One turn sends every row of this set to another row. A few are shown first. Where does it send the rows asked after them?
zatib: [ 34.8  26.9   1.5  50.3   6.0 -34.0  47.7 -15.6  33.0   6.2  -8.0   9.5
 -30.7  21.9 -11.4  -4.6   4.2  21.7 -11.3]
megot: [ 35.7   7.6  -4.9  29.5  12.7 -18.9  49.9  16.0  38.7   1.2  -3.8  20.2
 -14.4  20.4  -8.5 -10.2   4.7  12.2 -29.7]
Zel: [ 38.6   5.6 -13.7  25.6  -0.4 -25.3  11.5 -14.2  17.0 -17.0 -30.8   8.9
  -4.7  40.9  -3.0  -9.0  17.2   9.6 -30.9]
deku: [ 18.4  35.3  13.6  14.6   3.4 -17.3  -4.4   2.4  17.3  -8.0  -2.1 -14.4
  -6.0  35.2 -12.9  20.4   1.6 -17.8   4.7]
femu: [ 19.1  -6.2   3.4   6.6   9.1 -31.4  30.6  -3.1  24.7   3.1  11.5  -9.9
  21.3  14.3 -16.0   5.2  25.7  27.8   7.7]
vali: [ 38.4  16.9   2.2   9.0  -5.0 -35.1  -2.4  -1.0  18.5 -25.9  -5.7 -17.4
   3.2   6.8  17.6  13.0  23.6   6.0   7.1]
Luzok: [ 30.9  47.9   5.8  33.1  21.4 -18.8  17.5  -7.7  36.2  -5.4  16.7   1.7
 -35.8  23.8   1.2  20.7  11.8 -15.1   0.0]
dudet: [ 22.7  21.0   7.3  13.5  -2.3 -22.3  21.2 -12.5  47.7   0.7 -13.7   3.4
  -5.1  33.1 -25.6  10.5  -7.0 -23.8 -16.0]
Zuzu: [ 35.1  19.1   0.1  50.3   4.7 -34.9  43.6 -18.1  34.5  16.6  -5.7  -0.8
 -26.6  19.6 -16.7   0.2   4.6  18.3 -13.7]
Per: [ 36.5  14.5  -2.7  34.7  10.7 -20.8  53.1  14.0  37.1   2.1  -7.9  17.1
 -15.6  17.6   1.3 -13.2   4.1  18.2 -19.6]
zofe: [ -6.9  24.5  -2.3  20.3  12.9 -36.3  28.5 -18.2  21.2 -17.7  10.6   0.0
  -9.9  43.7 -11.5   9.1  22.1  -7.9  21.1]
vones: [ 36.0   6.2  19.5  18.4  -3.9 -15.2  44.9  -0.6  12.1  -8.1 -12.3 -28.6
 -13.3  38.5  13.9  13.4   6.2  -0.1 -17.4]
nupug: [  1.9  13.0   1.5  19.4  17.1 -22.6  28.5 -12.0  15.2  14.7  22.1   7.1
  -7.0  32.4 -33.9  14.7  30.1  -3.8  -2.6]
detu: [ 29.6  37.1  19.4  28.6   3.6 -27.8  52.0  -2.1  30.6   1.4   8.8  16.3
 -20.5   3.0  -7.5 -14.6  10.2  20.1 -15.5]
vetum: [ 13.0  19.8  16.5  15.1  19.4 -33.4  32.5  11.7  10.0 -29.3   2.0 -12.3
  16.0  21.7 -12.9  10.3  33.5  12.3  11.1]
sus: [ 25.5  26.4 -12.6  20.5  -1.0 -25.6  -9.1  -8.3  17.6 -38.0   4.1  15.9
 -11.0  43.3   5.8  10.2  23.7  -4.8 -17.2]
Silav: [ 47.7  18.5  -7.1  22.0  12.7 -18.2   3.5  10.7  35.2 -14.1  19.6  10.2
  -6.4  36.9   7.0  14.7   3.7  29.9 -29.9]
Zizop: [ -8.5  22.2   7.2  19.3  14.3 -38.8  28.9 -26.6  23.8 -11.8   1.6  -8.4
 -10.0  44.9  -9.2   9.6  24.3  -4.4  15.0]
rabos: [ 24.2  18.3  16.3  12.9 -11.4 -15.6  41.3  -5.1  22.4 -10.6  17.3   0.6
 -23.5  44.9  16.3  19.7   5.5  -8.3 -35.0]
goz: [ 22.4  -2.0 -23.9  15.3  14.8 -44.3  24.9  -0.2  24.2 -20.1  12.8  21.4
  -0.8  32.4 -14.8  26.6  34.0  18.8  -8.1]
baf: [ 44.9  10.4  11.9  23.1  -4.5 -34.0  23.4 -16.2  20.1  -6.6 -16.6 -17.7
  -1.8 -10.7  -7.2   4.8  29.9  -7.3 -13.9]
nonim: [ 23.7  51.0  17.7  17.8  -5.1 -36.7   9.4 -23.6  27.6  11.1 -11.5   4.3
 -10.4  29.1 -19.8  16.3  12.7  -0.9 -22.6]
lotu: [ 38.0  25.6  15.0  24.0 -15.9 -36.8  35.0 -23.3  23.0 -19.8   2.5 -11.1
 -13.8  38.9  23.8  19.5  21.0  21.2 -30.4]
lotod: [ 29.1  21.6  -7.0  28.9 -13.2 -23.3   9.7 -16.4  32.4 -15.7   6.7  17.4
  10.0  27.1   3.9 -13.0  27.5   2.9 -43.1]
vavo: [ 20.3  28.3  19.7   3.8  -7.5 -17.3  43.2  -6.6  24.6 -14.7  11.8   4.5
 -25.0  43.1  15.1  14.7  10.5 -12.4 -30.3]
rivu: [  2.8  14.8  -6.2  25.8  13.8 -28.9  21.6 -10.1   7.3  10.1  25.1   2.4
  -8.6  35.5 -30.7  19.5  27.5  -0.7   3.4]
Kivof: [ 46.3  12.5  17.1  14.8  11.6 -14.1  12.6  -6.2   2.2 -17.9  23.1 -14.2
 -21.4   1.9  -3.8  -6.3  12.9  19.3  -5.2]
Bedaf: [ 34.5  13.4 -31.5  44.2   3.6 -22.6  -6.8  -6.6  29.4  -6.0   3.3  16.3
  -3.9  29.8 -12.7  -0.5  16.2   8.6  -8.3]
dobi: [  6.0  14.8 -14.3  28.3  19.1 -37.8  24.1   4.4  32.0 -12.0  -3.1   4.4
  10.1  48.5  15.2  19.9  40.8   7.6 -11.6]
Sen: [  9.9  18.2  23.8   7.7  19.4 -34.8  32.8   6.0  13.7 -29.6  -1.0  -9.7
  14.9  20.5  -5.5   7.9  40.1  13.0   0.1]
feto: [ 21.9  -1.5 -19.3  17.1  13.5 -43.5  27.7 -14.7  31.7 -14.7  10.9  23.8
  -1.3  32.2 -17.0  22.4  40.3  21.8 -14.0]
fusan: [ 43.8  12.3  -5.8  13.0   9.4 -22.0   7.2  17.7  23.2 -13.3   3.6   9.4
   3.1 -12.0 -11.9   0.7  24.8   3.5  -0.9]
Redok: [ 40.9  16.2  18.0  22.0 -17.0 -32.7  38.3 -16.9  18.4 -21.5  10.8  -9.6
 -16.8  31.7  20.4  23.0  18.0  17.2 -34.4]
taraf: [ 36.3   3.1  21.4  18.0 -10.4 -18.7  44.2  -7.3  15.8  -8.4  -1.0 -26.5
 -17.9  35.4  11.4  19.3  -0.8   1.9 -18.2]
Purus: [ 15.3   1.6   3.5   3.2   5.4 -35.6  26.2   1.5  18.2  -3.9  21.7  -8.0
  19.4  15.2 -16.2   7.4  20.7  27.5  12.8]
sef: [ 25.7  35.5   5.9  19.0   0.9 -29.2   0.4 -15.9  33.1  -4.4  11.4   8.3
 -10.6  10.8 -37.4   6.1   1.9   0.7  11.7]
Gatid: [ 38.5  19.4  12.0  23.4  13.5  -5.4  20.6   1.5  20.8 -19.5  13.0 -19.8
  -8.6   9.3  13.2 -18.9   7.7   7.5  10.2]
vilet: [ 28.6  18.2   8.3 -10.6  -4.6 -25.2  22.7   0.8  23.1   2.3 -11.4   1.7
  -2.8  -3.0  12.9 -10.6  20.4  -9.0 -10.9]
nated: [ 30.4  29.0  17.4  22.4  -1.3 -32.3  47.7 -10.4  33.3  -0.8  16.2  14.5
 -17.4  -2.2  -9.6 -17.2  13.8  22.5 -19.4]
vefo: [ 35.5  19.8  -4.2  18.0  15.1 -25.0  12.1 -15.6  33.8   5.0  16.1  -2.0
 -43.2  26.3  -4.9  24.7  -5.3  -4.7   2.2]
Latu: [ 51.7  27.3  -3.0  36.4  17.2 -24.8  12.7  -1.2  42.9 -39.5   1.2   6.0
  -8.3  37.7   5.4  10.7   7.4  26.4 -14.8]
gop: [ 11.0  20.5 -19.0  31.4  15.0 -42.9  22.4   6.2  29.6 -16.7   5.3   5.0
  12.1  41.8  13.5  22.1  40.2  12.2  -1.8]

sus goes to sef
zofe goes to Purus
Kivof goes to Latu
Now find these:
vones goes to megot
Zel goes to dudet
feto goes to Zizop
Redok goes to zatib

One turn sends every row of this set to another row. A few are shown first. Where does it send the rows asked after them?
tinom: [  4.5   0.1  -2.2  15.7  18.3  18.0   2.4 -12.3 -13.6  14.9 -25.6 -22.7
  -6.8   5.0  -0.7  -3.2]
Mubuf: [ 24.1   2.7   2.7   1.8  -6.5  -9.4  18.2   5.2  13.2 -18.9   5.9  -0.6
 -16.5 -21.1  11.4   5.9]
zigi: [ -1.8  -7.2   1.9  -0.2   1.7 -16.0 -27.3 -28.4 -12.1  -4.1  15.0  14.9
  -2.0  -2.7  25.2  13.0]
boduf: [  2.4  -1.2   1.9   8.1  -8.2 -21.2  16.1 -15.2   8.4 -22.6  17.7   5.5
 -14.1 -27.1   5.7  -1.5]
Nado: [  2.4   4.4  -8.0   9.6  15.9  25.4  -2.4  -3.6 -18.0   3.3 -13.2 -13.0
 -11.5  25.1   3.2  10.5]
rubul: [-24.1   6.4   8.5  -3.2 -30.7  -4.2 -18.8  -2.6 -15.9 -14.1   0.3  -3.4
  13.7   2.9  -2.1   4.3]
Feguf: [-13.1   2.8  14.0   8.6 -24.7  -1.2 -23.7  -7.0 -10.6  -5.2   2.9  -2.5
  20.4  15.7 -19.5 -16.3]
dorur: [ -3.5  -6.9  -8.7  19.7   6.1  23.0   5.1  -8.5 -14.4  10.5 -11.3 -27.4
   7.1   5.5  14.9   6.0]
Vude: [ 14.0 -12.2  -5.3  -3.5  -5.2  -3.7 -21.8 -27.0  -5.6   7.2  10.8  13.7
  21.0  -4.8  28.5   8.9]
dil: [-21.0   3.2   3.1  -8.6 -32.0 -12.0 -15.3  -3.0   1.3 -13.9  11.4   2.5
  13.5  -8.0 -15.8  -6.3]
Lolad: [ 14.4 -14.3  -7.3  -4.0  -7.1 -18.4 -21.7 -19.4  -7.6  -5.0   2.9  19.7
  -1.3   0.3  25.8  18.9]
bimu: [ -2.5  -4.1 -13.3  21.3  16.3  18.5  10.1   9.6 -19.0   7.2 -16.2 -18.7
  -6.8   7.0  -2.7  -0.2]
pimo: [  9.8 -19.9  -6.2  10.3   7.4  17.7   7.6 -13.9   2.7  20.9  17.0  -4.7
  16.9  -7.7 -21.0 -20.8]
Siga: [ 19.5  -0.6  -2.2  -6.1 -11.0 -22.5  19.0   6.2   6.3 -10.7  12.3   9.8
  -4.9  -9.6  15.0  20.6]
pif: [ -0.1  -4.3   0.8   9.2  15.3  21.0   1.9   7.6 -10.0   9.4 -13.8 -19.0
 -11.7  14.2  11.3  18.2]
ruvu: [ -5.7 -11.4   3.3  14.2  21.3   8.0   1.6  -7.2   0.7  19.1  13.5  13.7
  12.3   2.7 -24.9 -21.7]
gel: [ 12.0  -3.5  -3.1 -11.0 -10.4 -13.4  16.7 -18.1   9.8 -10.4  -5.1   7.8
  -7.9 -30.0  11.0  11.6]
far: [ 20.8 -11.0  -8.2   1.4 -15.9 -22.8  14.6  -7.0   9.8 -18.3   8.1  13.3
 -10.3 -21.3   6.5   6.5]
gat: [ 24.0  -6.7   2.4 -11.4   4.6  -7.3 -31.8 -13.6  -5.4   5.6  12.1  16.7
  -0.1   4.0  20.3  11.9]
nes: [-17.7   9.3   7.9  17.9 -24.4  -1.5  -8.2   2.0   0.3 -12.1  -5.9 -14.9
  13.5  11.1 -19.1 -16.9]
dekon: [-14.4   9.7  12.7  14.4 -29.2  -1.3  -3.7   2.4  -6.3 -17.0  -5.4 -13.8
  11.2   8.3 -15.9 -13.0]
Zapo: [-19.0   3.6   9.2  -5.7 -33.5  -8.1  -8.6  -0.7  -3.4 -15.2  12.3   2.5
  15.0  -7.1 -19.4  -8.7]
Feze: [ 16.1   8.3  -6.6  -4.8 -11.5  -4.8  21.6  -3.7   7.1 -27.4  -0.7   8.4
 -18.2 -12.6   9.3  13.5]
zudes: [ 19.7  -7.3  -1.0 -12.3  -3.5 -21.0 -11.1  -3.7  -3.9   4.9  16.7  21.6
   4.3   5.2  20.0  24.0]
pufuz: [  7.0 -17.1 -11.0   9.5  19.8  14.5  -2.7   1.1 -10.1  21.7   8.1   2.1
   5.9   3.5 -26.4 -17.6]
nedu: [ 18.2  -4.4  -5.4 -19.2  -0.4  -4.0 -22.9 -21.3  -4.5  -1.3  13.7  30.0
   0.1   6.0   8.3  12.4]
getet: [ 16.8  -6.2  -5.4   0.8  12.2  18.6  11.1  -3.7   3.9   8.1  14.2   5.3
  -6.4   3.9 -34.2 -17.5]
silu: [-15.5   5.3   7.3  12.5 -20.7  -1.0 -24.5  -3.7  -4.7  -3.0  -2.1  -7.4
  18.9  18.1 -18.5 -16.4]
keb: [-18.0   4.9  -1.0  26.6  18.8  13.4  11.3   1.4 -10.4   2.4 -16.8 -11.9
  -2.4   8.8   6.3   1.7]
dogu: [ 16.4  -2.5  -6.9   8.0 -17.7  -6.3  23.1 -10.6  12.2 -15.2   4.6  -2.0
   5.9 -27.8  17.4   3.2]
dorup: [ 13.8  -9.9  -0.4   7.6  18.6  14.0   2.5 -15.5  -0.4  22.6  -4.5  -4.9
   1.8  -4.3 -26.7 -22.9]
pugab: [ 10.7  -0.6  -4.1  15.1  16.7  10.5   4.5  10.4 -20.9  14.3   0.2 -25.6
  -7.7  21.1  -2.0   4.9]
nir: [-25.8   8.3   1.6  -4.0 -31.4  -9.3 -20.1  -0.9  -8.3 -16.1   2.8  -5.1
  12.4  -1.8  -1.1   4.7]
Zib: [ 11.5 -10.0  -1.7 -19.0  -2.4 -11.4 -16.5 -29.4  -1.6   6.0  -1.7  18.1
   2.2 -12.5  18.5  17.6]
fuge: [ 18.5  -7.8  -3.1   9.8  17.5   6.8   7.8   8.1  -8.8  20.5  19.5  -8.9
  -1.0  10.6 -25.0 -13.4]
savup: [ 14.2 -18.8   2.6   0.4  15.2  13.6   6.5   3.4   9.9  19.4  17.7   4.5
   0.2   0.5 -27.6 -11.1]

far goes to pufuz
keb goes to boduf
Zib goes to tinom
Now find these:
Vude goes to dorur
Zapo goes to Feguf
nir goes to nes
fuge goes to zudes
Mubuf goes to savup
Nado goes to Feze

